In the data rows, the value 128 means zero.
Here are some points, each followed by its number:
[115 101 132 145  98 145 136 154 146 135 113 142 154 139 101 118 163 117
 147 122 116  90 123 104 168 133 115 102 150 133 110 117 155 122 114 114
 117 110 138 103 113 154 144 147 141 146 129 144 149 113 149 118 139 141
 114 101 133 148 117  99 142 105 117 156] 0
[102 149 109 167 147  92 168 154  97  63 167  88 106 139 132 113 112 117
 147  92 116 143 156 152 114  94 159 102  82  97 110 179  89  91 114 114
 117 160 138 151 166 100 144 147 141  95 139 134  67 167 100 146 139 108
 131 101 115 148 117 199 142 153 130 108] 1
[146 149 162 104  98 148 139 106  97 132 113 142 106 139 125 108 112 117
  98 146 175 143 153 152 114 118 123 102 138  82 160 117 100 152 168 114
 181 110  73 103 113 132 144  97 141 146 122 126 105 129 149 120 139 147
 131 149 172 148 179 132  88 153 133 108] 2
[154 149 112 143 147 104 128 106 146 103 167  88 154 139 120 122 112 117
 147 127 116 143 132 152 114 115 137 150 108 129 110 117 105 105 114 114
 117 160 138 151 166  94 144 147 141  95 136 126 107 141 100 155 139 112
 155 101 119  99 117 153 142 153 129 108] 3
[165 149  67 153 147  85 115 154 146 126 167 142 154 139 119 160 163 117
  98  99 116  90  86 104 114 193 106 150 122 154 160 117 119 104 114 169
 117 160 138 151 166 103  91 147  83  95 180 125 177  87 100 177  77 130
 193 101  80  99 117 127  88 105  65 108] 4
[134 149 125 105 147 130 127 106 146 138 113 142 154 139 147 151 163 182
  98 132 116 143 123 104 114 140 121 150 122 125 160 117 103 127 114 114
 117 110 138 151 113 105  91  97 141  95 132 120 129 141 100 145 139 125
 147 149 123  99 179 129  88 105 136 108] 5
[150 149  82 153 147  77 131 154 146 133 113  88 154 139 125 133 112 182
 147 127 116 143 129 152 114 150 139 150  92 160 110 117  88 116 114 169
 117 160 138 151 166  89 144 147 141  95 174 103 125 113 100 145  77 156
 166 101 100  99 117 155  88 105  98 108] 6
[113 101 127 112  98 143 113 106  97 137 113 142 106  74 135 145 112 117
 147 129 116 143 148 152 114  94 175 150 105 122 110 179 139 146 168 114
 117 110 138 103 113 135  91  97 141 146  85 160 132 166 149 108 139 130
  80 149 117 148 117 134 142 153 154 156] 7
[111 101 172 117  98 161 134 106  97 129 113 142 106  74 117  91 112 117
 147 141 175 143 160 152 114 108 127 102 133 124 110 179 138 149 168 114
 181 110  73 103 113 153 144 147 141 146 117 145 107 129 149 104 139 148
 110 149 164 148 117 127 142 153 138 156] 8
[104 101 134 108  98 164  93 106 146 147 113 142 106  74  98 101 112 117
 147 157 116 143 162 152 114 117 168 102 114 149 110 117 161 175 168 114
 117 110 138 103 113 166  91  97 141 146 120 161 159 115 149  96 139 159
  99 101 129 148 117 103 142 105 120 156] 9
[118 101 136 145 147 137 162 154 146 130 113 142 106 139 116 125 112 117
 147 124 116 143 111 104 168 137 104 102 169 115 160 117 154 112 114 114
 181 110 138 103 113 144 144 147 141 146 122 112 121 124 149 115 139 134
 120 149 144 148 117 114 142 153 121 108] 10
[ 95 101 154 143  98 156 158 106  97 103 113 142 154  74 105 131 112 117
 147 130 175 143 145 152 168  97 115 102 161  95 110 179 152 122 168 114
 117 110 138 103 113 151 144 147 141 146  88 159 110 150 149 118 139 107
  97 149 152 148 117 112 142 153 152 156] 11
[120 149 125 146 147 116 142 154 146 157 113 142 106 139 152 130 112 117
  98 119 116  90 110 104 168 166 107 102 159 103 160 117 140 110 114 114
 117 110 138 151 113 157 144 147  83 146 132  87 132 111 149 116 139 130
 126 149 154  99 179 120  88 153 111 156] 12
[159 101 130 118  98 128 103 154 146 116 113 142 154 139 129 156 163 117
  98 106 116 143  97 104 114 122 116 150 135 154 110 179 145 114 114 114
 117 110 138 103 113 104  91  97 141 146 126 171 146 134 100 172 139 123
 136 101  98  99 117 108 142 105 133 108] 13
[130 149 145 131 147 133 139 154 146 156 113 142 106 139 122 106 163 117
  98 141 116 143 131 104 114 153  89 102 161 102 160 117 143 132 168 114
 181 110 138 151 113 154 144 147  83  95 127 106 131  99 149 117 139 146
 140 149 172 148 179 103  88 105 115 156] 14
[155 149 119 116 147 114 104 154 146 130 113  88 154 139 135 120 163 182
  98 131 116 143 134 152 114 130 133 150  96 126 110 117 102 129 114 169
 117 160 138 151 113 108  91  97 141  95 145 123 128 126 100 149 139 107
 156 101 115  99 179 142  88 105 109 108] 15
[ 98 149  76 177 147 105 147 154 146 134 167 142 106 139  75  90 112 117
 147 148 116  90 163 152 168 115 157 102 109 129 110 117 141 124 114 169
 117 160 138 151 166 146 144 147 141  95 156 122 127 112 149 100  77 133
 114 101 102 148 117 150 142 105  99 156] 16
[146 101 131 110  98 144 108 106 146 120 113 142 154 139 130 161 163 117
  98 122 116 143 102 104 114 126  97 150 151 145 110 117 135 136 114 114
 117 110 138 103 113 117 144  97 141 146 125 150 144 133 149 145 139 103
 139 149 124 148 117 100 142 153 149 108] 17
[175 101 136 101  98 143 110 154 146 126 113 142 154 139 155 178 163 117
  98 123 116 143 113 104 114 139  90 150 158 139 160 179 117 131 168 114
 117 110 138 103 113 100 144  97  83 146 128 162 149 133 149 161 139 117
 150 149 130 148 117  96  88 153 147 108] 18
[122 149 123 135 147 130 119 154 146 140 113 142 106 139  92  80 163 117
 147 140 116  90 130 152 114 147 146 102 108 139 160 117 119 152 114 169
 117 160 138 151 113 160 144 147  83  95 163 125 147  95 149 114  77 186
 149 101 128 148 117 130 142 105  88 156] 19
[113 149 118 139 147 126 125 106 146 145 167 142 106 139 101 105 112 117
 147 159 116  90 158 104 168 121 169 102 110 159 110 117 147 136 114 169
 117 160 138 103 113 144 144 147 141 146 126 123 149 104 149  88 139 177
 101 101 112 148 117 132 142 105 119 156] 20
[136 149 108 128 147 115 132 154 146 117 113  88 106 139 148 129 112 182
 147 109 116 143 123 104 114 132 147 102 101 117 110 117  93 110 114 114
 117 160 138 151 113 103 144 147 141  95 149 112 118 138 100 143 139 131
 150 101 114  99 179 167  88 153 109 108] 21
[146 149 123 106 147 157 114 106 146 157 113 142 154 139 114 154 163 117
  98 135 116 143 103 104 114 158 108 150 165 137 160 117 151 137 114 114
 117 110 138 151 113 134  91 147  83 146 123 120 165  95 149 141 139 119
 144 149 135  99 117  82 142 105 112 108] 22
[132 149 140 116 147 129 139 106 146 163 113 142 106 139 101 111 112 117
 147 177 175 143 160 104 114 124 124 102 150 128 160 117 118 147 168 114
 181 110 138 151 113 133 144 147 141 146 132 102 125  95 149  95 139 169
 124 149 158 148 117 121  88 105 132 108] 23
[128 149 101 165 147 139 142 154 146 125 167 142 106 139 103  96 112 117
 147 139 116  90 161 152 114 128 146 102 111 113 160 117 124 149 114 169
 117 160 138 103 113 148 144 147 141  95 162 130 135 108 149 116  77 149
 133 101 130 148 117 139 142 105  79 156] 24
[125 149 131 119 147 121 122 106  97 115 113  88 154 139 158 145 112 182
  98 108 116 143 109 104 114 134 120 150 121 118 110 117 116 116 114 114
 117 110 138 151 113 101 144  97 141 146 111 118 115 164 100 149 139 121
 138 149 129  99 117 141 142 153 147 108] 25
[131 149 109 108 147 126  96 106 146 150 113 142 154 139 158 134 112 182
 147 135 116 143 133 104 114 121 164 150  97 156 110 117 119 141 114 114
 117 160 138 103 113 115  91  97 141 146 121 131 142 142 149 126 139 102
 119 101 108  99 117 132 142 105 135 156] 26
[134 101 130 124  98 108 147 154  97  96 113  88 154 139 149 149 112 117
  98  85 116 143  81 152 114 131 107 150 139  93 110 117 123  87 114 114
 117 110 138 151 166 111 144  97 141 146 103 130 100 157 100 163 139  81
 133 149 129  99 117 141 142 153 153 108] 27
[116 149 100 144 147  94 128 154  97  77 167  88 154 139 142 137 112 117
 147  89 116  90 111 152 114 123 139 150 101 111 110 117 119 100 114 114
 117 160 138 151 166 110 144 147 141 146 121 133 106 165 100 140 139 117
 134 101 102  99 117 158 142 153 131 108] 28
[114 101 135 135  98 119 122 106  97 110 113 142 154 139 148 155 163 117
  98 103 116 143  97 104 114 128 113 150 135 111 110 179 144 105 114 114
 117 110 138 151 166 121 144  97 141 146  87 141 119 166 100 159 139  75
 126 149 116  99 117 131 142 153 151 108] 29
[118 101  96 131 147 123 109 154 146 109 167 142 154 139 136 153 163 117
  98  82 116  90  96 104 114 152 128 150 109 151 110 117 142 108 114 114
 117 110 138 151 113 128  91 147 141  95 146 147 155 135 100 159  77 137
 144 101  85  99 117 131 142 105 102 108] 30
[116 101  98 122 147 119  86 106 146 136 167 142 154 139 139 128 163 182
 147 134 116  90 145 152 114 128 181 150  90 162 110 117 142 149 114 114
 117 160 138 103 113 126  91  97 141 146 115 145 155 143 100 132 139 118
 113 101  97  99 117 128 142 105 131 156] 31
[126 149 139 144 147  96 152 154  97 102 113  88 106 139 157 124 112 117
  98 102 116 143 117 104 114 136 126 150 117 107 110 117  95  79 114 114
 117 160  73 151 166  94 144 147 141  95 136 104  91 141 100 151 139 123
 154 149 124  99 117 163  88 153 133 108] 32
[149 149 153 122 147 112 128 106  97 123 113  88 106 139 154 128 112 182
  98 120 116 143 121 152 114 122 141 102 105 126 110 117  81 135 114 114
 117 160 138 103 113  98 144  97 141 146 144 125 106 148 149 131 139 137
 130 149 128 148 117 153 142 153 138 108] 33
[163 149 127 125 147 112 138 106  97 125 113  88 154 139 154 141 112 117
  98 137 116 143 152 152 114 103 127 102 117 119 110 117  98 126 114 114
 117 160  73 151 113  92 144  97 141 146 126 126 101 146 100 142 139 110
 135 149 136 148 179 141 142 153 147 108] 34
[122 101 137 127 147 132 138 106 146 119 113 142 106 139 113 101 112 117
 147 129 116 143 162 152 114 114 134 102 113 122 110 117 117 137 114 114
 117 160 138 103 113 139 144 147 141 146 147 143 118 120 149 113 139 148
 132 101 136 148 117 137 142 105 119 156] 35
[123 149 153 127 147 130 163 106  97 137 113 142 106 139 108 113 112 117
 147 146 175 143 148 104 168 114 119 102 144 120 160 117 124 130 114 114
 181 110 138 151 113 134 144 147 141 146 120 102 102 110 149  95 139 161
 114 149 153 148 117 139 142 153 120 156] 36
[124 149 156 109  98 145 142 106 146 172 113 142 106 139 121 123 112 117
 147 181 175 143 151 104 114 116 126 102 145 129 160 117 123 158 168 114
 181 110  73 103 113 145 144 147 141 146 111 106 129 107 149  78 139 145
 107 149 155 148 117 112 142 153 148 108] 37
[128 149  93 170 147  95 140 154 146 109 167  88 154 139 137 112 112 182
 147 111 116  90 138 152 114 144 152 102  98 104 110 117 109 112 114 169
 117 160 138 151 166 132  91 147 141  95 157 103 124 127 100 133  77 133
 139 101 113  99 179 151  88 105  88 108] 38
[144 149  99 130 147 121 140 154 146 110 113  88 154 139 159 154 112 117
  98 118 116 143 131 152 114 119 141 150 106 107 110 117  92 125 114 114
 117 160 138 151 166 103 144  97 141  95 125 130 113 154 100 141 139 103
 136 101 121  99 179 147  88 153 130 108] 39
[180 149 139 112 147 135 130 106 146 150 113 142 154 139 144 156 163 117
  98 133 116 143 112 104 114 147  81 150 165 136 160 117 127 137 114 114
 181 110  73 151 113 111 144 147  83 146 117 118 145 120 149 154 139 111
 156 149 150  99 179  95  88 105 131 108] 40
[ 34 101 112 177  98 166  82 106  97  90 167 142 154  74  38 128 163 117
 147 113 175  90 119 152 168  77 177 150  97 177 110 179 227 123 114 169
 117 110 138 103 113 175 144 147 141 146  78 213 176 137 100 121  77  71
  54 101  54 148 117 111 142 105 140 156] 41
[147 101 171 110  98 164 134 106 146 159 113 142 154 139 137 149 163 117
  98 151 175 143 125 104 168 144  77 150 180 127 160 117 159 147 168 114
 181 110  73 103 113 156 144 147  83 146 101 120 143 114 149 120 139 107
 121 149 171 148 117  86 142 153 154 108] 42
[163 149 103 124 147 112 133 154 146 115 113  88 154 139 125 127 112 117
  98 129 116 143 129 152 114 115 133 150 113 126 110 117  97 120 114 114
 117 160 138 151 166  99 144 147 141  95 148 125 123 143 100 153 139 115
 152 101 114  99 117 144  88 153 125 108] 43
[146 149 158 122  98 129 145 106  97 105 113  88 106 139 173 152 112 117
  98 100 116 143 108 104 114 128 107 150 133 112 110 117 110  99 114 114
 117 110  73 151 166  98 144  97 141 146 109 120  94 164 100 152 139 105
 136 149 131  99 179 152 142 153 146 108] 44
[114 149 102 132 147 129 110 154 146 155 113 142 106 139  93 101 112 117
 147 151 116  90 163 104 168 142 159 102  90 157 160 117 136 144 114 169
 117 160 138 151 113 150  91 147 141  95 151 117 154  91 149  93 139 163
 122 101 107 148 117 136 142 105 110 156] 45
[159 149 134  93 147 129 119 106 146 149 113 142 106 139 177 121 112 182
  98 138 116 143 140 104 114 128 130 102 130 124 160 117  93 146 168 114
 181 110  73 103 113 104 144  97 141 146 119 117 109 150 149 131 139 126
 142 149 158  99 179 133  88 153 157 108] 46
[130 149 124 136 147 112 159 154  97 129 113  88 106 139 123  87 112 117
 147 138 116 143 159 152 114 133 145 102 123 109 160 117 114 134 114 169
 117 160 138 151 113 137 144 147 141  95 149  91  97 114 149  93 139 144
 129 149 142 148 117 152  88 153 115 156] 47
New points follow, each followed by the numbers of its five nearest points above, looking only along the 3 directions in which the numbered points spread most, smallest number first.
[120 101 169  95  98 167  97 106  97 154 113 142 106  74 117  92 112 117
 147 157 175 143 151 152 114 109 142 102 121 141 110 117 141 170 168 114
 117 110 138 103 113 153 144  97 141 146 109 156 143 118 149  96 139 156
  95 149 148 148 117 110 142 105 152 156] >> 0 7 8 9 11
[111 101 112 144 147 124 136 154 146 134 113 142 154 139  94 122 163 117
 147 134 116  90 113 152 168 148 109 150 150 137 110 117 150 124 114 169
 117 110 138 151 113 148 144 147  83  95 144 118 151  97 149 119  77 134
 146 101 128 148 117 108 142 105 106 156] >> 0 20 24 35 45
[132 101 150 111  98 147 127 106 146 143 113 142 106 139 136 149 163 117
  98 140 116 143 122 104 168 145  91 102 181 131 160 117 154 147 168 114
 181 110 138 103 113 152 144 147  83 146 133 123 145  95 149 121 139 142
 117 149 161 148 117  83 142 105 120 108] >> 8 10 36 37 42
[140 101 132 102 147 132 109 154 146 138 113 142 154 139 165 173 163 182
  98 110 116 143 105 104 114 152 107 150 148 139 110 117 131 117 114 114
 117 110 138 151 113 125  91  97  83 146  94 125 141 137 100 148 139 111
 140 149 124  99 117 104 142 105 133 108] >> 17 18 25 27 34
[115 101 134 123  98 127 135 106  97  83 167  88 154  74 129 118 112 117
 147 117 116 143 138 152 114  76 149 102 100  97 110 179 114 120 168 114
 117 160  73 103 166 109 144  97 141 146  91 149  81 180 100 140 139  99
 111 149 124 148 117 155 142 153 165 108] >> 13 17 26 27 29
[122 149 112 167 147 108 166 154 146 144 113 142 106 139 127 120 112 117
 147 127 116  90 123 104 168 165 106 102 155 107 160 117 129 106 114 169
 181 110 138 151 166 140 144 147  83  95 155  67 131  82 149 114  77 144
 140 101 144  99 117 129  88 105  84 108] >> 12 19 24 45 47
[129 149  91 160 147 104 140 106 146 145 113 142 106 139  93 108 112 117
 147 162 116  90 144 104 168 139 131 102 126 116 160 117 121 134 114 169
 117 160 138 151 113 142 144 147  83  95 157  91 139  89 149  99 139 151
 135 101 130 148 117 131  88 105  92 156] >> 19 20 24 45 47
[ 75 101 122 192  98 120 179 154  97  75 167  88 154 139  91 106 112 117
 147 104 175  90 116 152 168 105 113 150 136  90 110 179 147  91 114 169
 117 110 138 103 166 144 144 147 141 146 110 135  90 133 100 135  77 104
 119 101 126 148 117 149 142 153 114 156] >> 0 13 26 30 31
[142 101 140 113 147 131 112 106 146 131 113 142 106 139 151 133 112 182
 147 132 116 143 146 152 114 122 145 102 102 149 110 117 107 144 114 114
 117 110 138 103 113 114  91  97 141 146 140 132 123 145 149 126 139 148
 122 149 130 148 117 141 142 153 151 108] >> 10 22 26 33 35
[144 149 122 145  98 115 144 106  97 106 113  88 154 139 127 135 112 117
  98 124 116 143 125 104 114 106 120 150 138  97 110 117 130 109 114 114
 117 110 138 151 166 109 144 147 141 146 113 126 107 142 100 149 139  86
 129 101 122  99 117 135 142 153 134 108] >> 5 25 27 33 34
[125 149 120 165 147  95 173 154  97  67 167  88 154 139 156 155 112 117
  98  54 116  90  95 152 114 142 100 150 127  75 110 179  92  65 114 114
 117 160 138 151 166  99 144 147 141  95 129 123  78 160 100 171  77  87
 159 149 124  99 117 173  88 153 121 108] >> 3 15 28 39 43
[123 101 143  91  98 133  82 106  97 125 113 142 154  74 150 159 163 117
 147  99 116  90  88 104 114 126 141 150 122 159 110 179 155 134 168 114
 117 110 138 103 113 127  91  97 141 146 102 179 159 152 100 146 139 117
 109 149 100 148 117  97 142 105 157 108] >> 7 11 13 17 29
[152 101 112 103 147 126 100 106 146 133 113 142 154 139 139 148 163 117
 147 142 116 143 149 152 114 110 143 150 123 159 110 117 134 141 114 114
 117 110 138 103 113 106  91  97 141 146  95 144 140 144 100 129 139 110
 124 149 110  99 117 120 142 105 137 108] >> 7 13 17 26 29
[111 101 142 140  98 129 122 106  97 107 167 142 154  74 121 169 112 117
 147 106 116 143 109 152 114 107 125 150 136 132 110 179 157  91 114 114
 117 110 138 103 166 107 144  97 141 146  86 153 120 159 100 153 139  92
 108 101 100  99 117 124 142 153 155 108] >> 7 13 17 27 29
[129 149 119 153 147 130 135 154 146 131 167 142 106 139 108  93 112 117
 147 135 116 143 167 152 114 141 140 102 118 127 160 117 114 150 114 169
 117 160 138 103 113 160 144 147 141  95 173 131 134  95 149 109  77 168
 134 101 132 148 117 131 142 105  78 156] >> 16 19 20 24 45
[134 149 146  98  98 133 105 106 146 146 113 142 106 139 166 165 112 182
  98 109 116 143  93 104 168 152 119 150 144 146 160 117 132 127 114 114
 117 110 138 151 113 109  91  97 141 146 108 119 139 136 149 139 139 126
 136 149 127  99 179 112 142 105 160 108] >> 17 18 22 33 34
[ 75 101 133 167 147 128 168 154  97 103 167 142 106 139 113 108 112 117
 147 105 116  90 111 152 114 133  98 102 151  87 110 117 153  90 114 169
 117 110 138 151 166 143 144 147 141 146 119 121 108 124 100 141  77  93
 132 101 135 148 117 142 142 153 115 156] >> 0 26 30 31 35
[153 149 127 130 147 101 124 106 146 126 113  88 106 139 119 144 112 117
 147 136 116 143 146 152 114 110 130 150 114 146 110 117  99 123 114 114
 117 160  73 151 166  84 144  97 141 146 138 130 110 131 149 137 139 144
 132 149 115  99 117 150 142 153 146 108] >> 5 15 33 34 43
[173 149  90 123 147  97 109 154 146 149 113 142 154 139 145 145 163 182
  98 140 116 143 141 104 114 136 123 150 111 168 160 117  91 142 114 114
 117 160 138 151 113  98  91 147  83  95 157 115 142 115 149 132 139 126
 163 101 110  99 179 132  88 105 101 108] >> 15 21 32 33 43
[ 99 101 128 148  98 134 132 154  97  76 167  88 154 139 146 144 112 117
 147  79 116  90 112 152 114 116 134 150 116 101 110 179 121  90 114 114
 117 110 138 103 166 115 144  97 141 146 108 159 101 175 100 167  77 111
 122 149 116 148 117 147 142 153 130 108] >> 13 27 28 29 30
[110 149 162 132  98 139 152 106  97 143 113 142 106 139 141 129 112 117
 147 116 175 143 105 104 168 148 111 102 162 103 110 117 144 116 114 114
 181 110 138 103 113 142 144 147 141 146  92  98 123 132 149 115 139 117
 112 149 159  99 117 116 142 153 139 156] >> 2 8 10 22 36
[137 149 121 114 147 133 103 106 146 186 113 142 106 139 115 107 163 117
 147 181 116 143 169 104 168 142 144 102 131 165 160 117 154 173 168 114
 117 110 138 103 113 150 144 147  83 146 137 115 169  77 149  80 139 156
 113 101 131 148 117 105 142 105 118 156] >> 10 20 23 35 36
[135 101 134 150  98  89 155 106  97  92 113  88 154 139 117 112 112 117
 147 128 116 143 148 152 114  79 134 150 107 120 110 179  91 114 114 114
 117 160  73 151 166  83 144 147 141 146 128 118  82 154 100 138 139 120
 128 149 116 148 117 168 142 153 154 108] >> 5 25 26 33 34
[144 101 132 115  98 133 107 106 146 121 113  88 154 139 120 155 112 117
 147 142 116 143 143 152 114  96 145 150 103 160 110 117 126 136 114 114
 117 110 138 151 113  88 144  97 141 146 113 143 128 126 100 129 139 109
 129 101  96 148 117 144 142 105 149 108] >> 13 17 26 30 31
[154 101 140 120  98 134 126 106 146 131 113 142 154 139 125 179 163 117
  98 124 116 143  95 104 114 132  83 150 159 123 110 117 136 124 168 114
 117 110 138 103 113 117 144  97  83 146 128 134 139 128 149 156 139  98
 134 149 132  99 117 100 142 153 145 108] >> 17 18 22 25 29
[189 149  98 115 147  86 101 154 146 150 113 142 154 139 122 131 163 182
  98 143 116 143 121 104 114 149 138 150 100 174 160 117 111 140 114 169
 117 160 138 151 113 103  91 147 141  95 174 118 151 102 149 132 139 131
 164 101 105  99 117 122  88 105 105 108] >> 4 6 15 21 43
[121 149 103 129 147 117 125 154 146 138 113 142 154 139 142 117 112 182
 147 140 116  90 139 104 114 140 146 102 108 122 160 117 118 151 114 114
 117 160 138 103 113 130  91 147 141  95 137 115 139 136 149 115 139 141
 123 149 123 148 117 133 142 105 115 156] >> 19 24 26 35 47
[160 149 118 109 147 129 113 154 146 179 113 142 106 139 120 112 163 117
  98 161 116 143 138 104 114 166 132 102 128 149 160 117 113 176 114 169
 117 110 138 151 113 158  91 147  83  95 179 121 172  68 149 115  77 174
 165 101 141 148 117 103  88 105  77 156] >> 12 19 24 45 47
[ 87 149 149 154  98 138 190 106  97  83 167  88 106 139 115  58 112 117
 147 136 175 143 158 152 114  90 122 102 136  63 110 117 113 110 114 114
 181 160  73 103 166 142 144 147 141 146 117 118  60 153 149 113 139 115
 114 149 158 148 117 174 142 153 142 108] >> 10 12 22 33 35
[119 149 142 109 147 131 132 154 146 149 113 142 106 139 131 109 112 117
  98 135 116 143 111 104 168 163 104 102 152 108 160 117 114 148 114 114
 117 110 138 103 113 158  91 147  83  95 145 113 136 101 149 105 139 147
 130 149 162 148 117 109 142 105 116 156] >> 10 12 14 23 36
[120 101 138 114 147 162  92 106 146 167 113 142 154 139  97 150 163 117
 147 150 116  90  95 104 168 147 117 150 156 163 110 117 172 136 114 114
 117 110 138 103 113 152  91 147  83 146 102 140 188  95 149 123 139 123
 128 101 120  99 117  80 142 105 124 156] >> 0 7 9 11 35
[145 101  97 163 147  93 149 154 146  79 167  88 154 139 134 157 163 117
  98  87 116  90  94 104 114 141  90 150 135 128 110 179 115  88 114 169
 117 110 138 151 166 105 144 147 141  95 158 123 123 140 100 171  77 109
 166 101 111  99 117 138 142 153 108 108] >> 1 3 28 39 43
[112 101 108 146 147 135 131 154  97 115 167 142 106 139 149 131 112 117
 147 129 116 143 142 152 114  98 157 102 106 109 110 117 127 131 114 114
 117 160 138 103 166 132 144 147 141 146 125 135 112 156 149 116 139 123
 108 101 121 148 117 143 142 153 125 108] >> 0 26 30 31 35
[102 149 167 102  98 154 103 106  97 163 113 142 106 139 123 145 112 117
 147 138 175 143 121 104 168 137 105 150 167 141 110 117 168 133 168 114
 117 110 138 103 113 149 144  97 141 146  81 117 146 130 149  97 139 113
  98 149 152 148 117  87 142 105 157 156] >> 7 8 10 11 42
[148 149  93 142 147  84 131 154 146 120 113 142 154 139 172 156 163 182
  98  80 116  90  83 104 114 192 109 150 122 146 160 117  98  91 114 169
 117 160 138 151 166 108  91 147  83  95 179  90 146 114 100 166 139 137
 182 101 100  99 179 145  88 105  76 108] >> 4 6 15 21 43
[131 101 157 100  98 149 142 106  97 119 113 142 106 139 138 109 112 117
 147 149 175 143 163 152 114 101 133 102 131  99 160 117 104 153 168 114
 181 110  73 103 113 130 144 147 141 146 136 138 105 128 149 118 139 138
 130 149 155 148 117 135 142 153 141 108] >> 2 10 36 37 42
[ 93 101 142 126  98 123 112 106  97 103 167  88 154  74 152 150 112 117
 147 101 116  90 112 152 114 119 156 150 110 143 110 179 131 109 114 114
 117 110 138 103 113 109 144  97 141 146  87 153 119 165 100 142 139 113
 103 149 101  99 117 149 142 153 157 108] >> 7 13 17 29 31
[107 101 168 100  98 187  99 106  97 152 113 142 106  74 126 112 112 117
 147 144 175 143 143 152 114 112 145 150 152 147 110 179 172 158 168 114
 117 110 138 103 113 173 144  97 141 146  88 177 150 143 149  93 139 128
  81 149 146 148 117  85 142 105 174 156] >> 0 7 8 9 11
[119 149 153 113  98 145 133 106 146 136 113 142 106 139 129 100 112 117
 147 148 116 143 152 152 114 128 117 102 134 107 160 117 112 170 168 114
 117 110 138 103 113 159 144 147 141 146 145 136 113 115 149 110 139 153
 129 149 166 148 117 124 142 105 130 156] >> 10 14 23 36 37
[152 149 131 108 147 129 104 106 146 145 113 142 154 139 160 150 163 117
  98 105 116 143  90 104 114 146 104 150 138 144 110 117 131 112 114 114
 117 110 138 151 113 108  91  97 141 146 118 124 143 136 100 154 139  82
 143 149 121  99 179 113 142 105 141 108] >> 5 25 27 34 44
[135 101 119 126 147 121 112 154 146 114 113 142 154 139 170 150 163 117
  98  93 116  90 100 104 114 150 121 150 118 132 110 117 116 126 114 114
 117 110 138 151 113 120  91 147 141 146 148 142 145 138 100 160  77 129
 153 101 117  99 179 122 142 105 115 108] >> 3 26 28 30 33
[134 149 144 101  98 137 120 106  97 132 113 142 106  74 141 131 112 117
 147 152 116 143 155 152 114 105 155 102 121 133 110 117 119 146 114 114
 117 110 138 103 113 120 144  97 141 146  97 128 114 149 149 126 139 122
 109 149 139 148 117 131 142 153 164 108] >> 7 10 11 17 22
[143 149 133 120 147 142 142 106 146 137 113 142 106 139 115  97 112 117
 147 158 116 143 138 152 114 130 129 102 132 122 160 117 127 159 168 114
 117 110 138 103 113 147 144 147 141 146 144 137 128 115 149 108 139 168
 131 149 148 148 117 123 142 105 110 156] >> 10 12 23 35 36
[160 149 127  95 147 134 111 106 146 156 113 142 106 139 161 140 112 182
  98 141 116 143 150 104 114 144 143 102 122 143 160 117 115 154 168 114
 117 160 138 103 113 129  91  97 141 146 149 113 136 121 149 120 139 153
 128 149 144 148 117 119 142 105 122 108] >> 10 12 14 22 36
[111 149 132 129  98 147 145 106  97  94 113  88 154 139 144 121 112 117
  98 117 116 143 150 152 114  89 143 150 106  84 110 117 115 121 168 114
 117 160  73 103 166 112 144  97 141 146 101 136  84 162 100 141 139  96
 135 101 124 148 179 163 142 153 147 108] >> 13 25 27 33 34
[ 79 101 136 146  98 150 133 154  97 124 167 142 106  74  97 119 112 117
 147 128 175 143 122 104 168 118 118 150 153 114 110 179 164 117 114 114
 117 110 138 103 166 166 144 147 141 146  99 162 132 136 149 117 139 116
  96 101 138 148 117 108 142 153 149 156] >> 0 7 8 9 11
[125 101 128 110  98 138 125 106  97 114 113 142 106  74 141 126 112 117
 147 132 116 143 158 152 114  82 157 150 112 110 110 117 118 135 114 114
 117 110  73 103 166 113 144  97 141 146  88 153 104 177 100 131 139 109
  93 149 128 148 117 150 142 153 175 108] >> 7 13 17 18 29
[106 149 171 109  98 159 126 106  97 158 113 142 106 139 119 129 112 117
 147 127 175 143 122 104 168 139 107 102 176 115 110 117 163 124 114 114
 117 110 138 103 113 153 144 147 141 146 101 122 128 120 149 105 139 146
  98 149 163 148 117 100 142 153 164 156] >> 8 10 11 37 42
[118 149 112 148 147 112 150 154 146 125 113 142 106 139 130 109 112 117
 147 122 116  90 105 104 168 160 112 102 138 115 160 117 122 117 114 169
 117 160 138 151 113 153 144 147  83  95 152  95 125 114 149 116 139 136
 127 149 142 148 117 141  88 153  98 156] >> 12 19 24 35 47
[113 149 118 140 147 133 132 154 146 146 113 142 154 139 111 142 163 117
 147 126 116  90 106 104 168 164 107 102 145 124 110 117 157 125 114 169
 117 110 138 151 113 165 144 147  83 146 144 125 150  99 149 122  77 122
 127 101 134 148 117 100 142 105 101 156] >> 0 20 24 35 45
[119 149 164 105  98 164 113 106 146 149 113 142 106 139 125  85 112 117
  98 151 116 143 133 104 114 135 122 102 135 138 160 117 114 159 168 114
 117 110 138 103 113 156 144 147 141  95 144 135 138 108 149  99 139 197
 136 149 166 148 117 105 142 105 118 156] >> 10 14 23 36 37
[132 101 142  90  98 159  76 106 146 134 113 142 106  74 135 141 112 117
 147 131 116 143 129 104 114 111 171 150  96 168 110 117 134 154 168 114
 117 110 138 103 113 116  91  97 141 146 131 158 154 148 149 118 139 151
 103 149 112 148 117 116 142 105 163 156] >> 0 7 9 11 17
[109 149 133 135  98 121 139 106  97 131 113 142 106  74 108 109 112 117
 147 157 175 143 149 152 114 108 149 102 119 123 110 117 134 142 114 114
 117 110 138 103 113 143 144 147 141 146 116 117 105 131 149  91 139 153
 102 149 137 148 117 138 142 153 136 156] >> 0 8 9 10 35
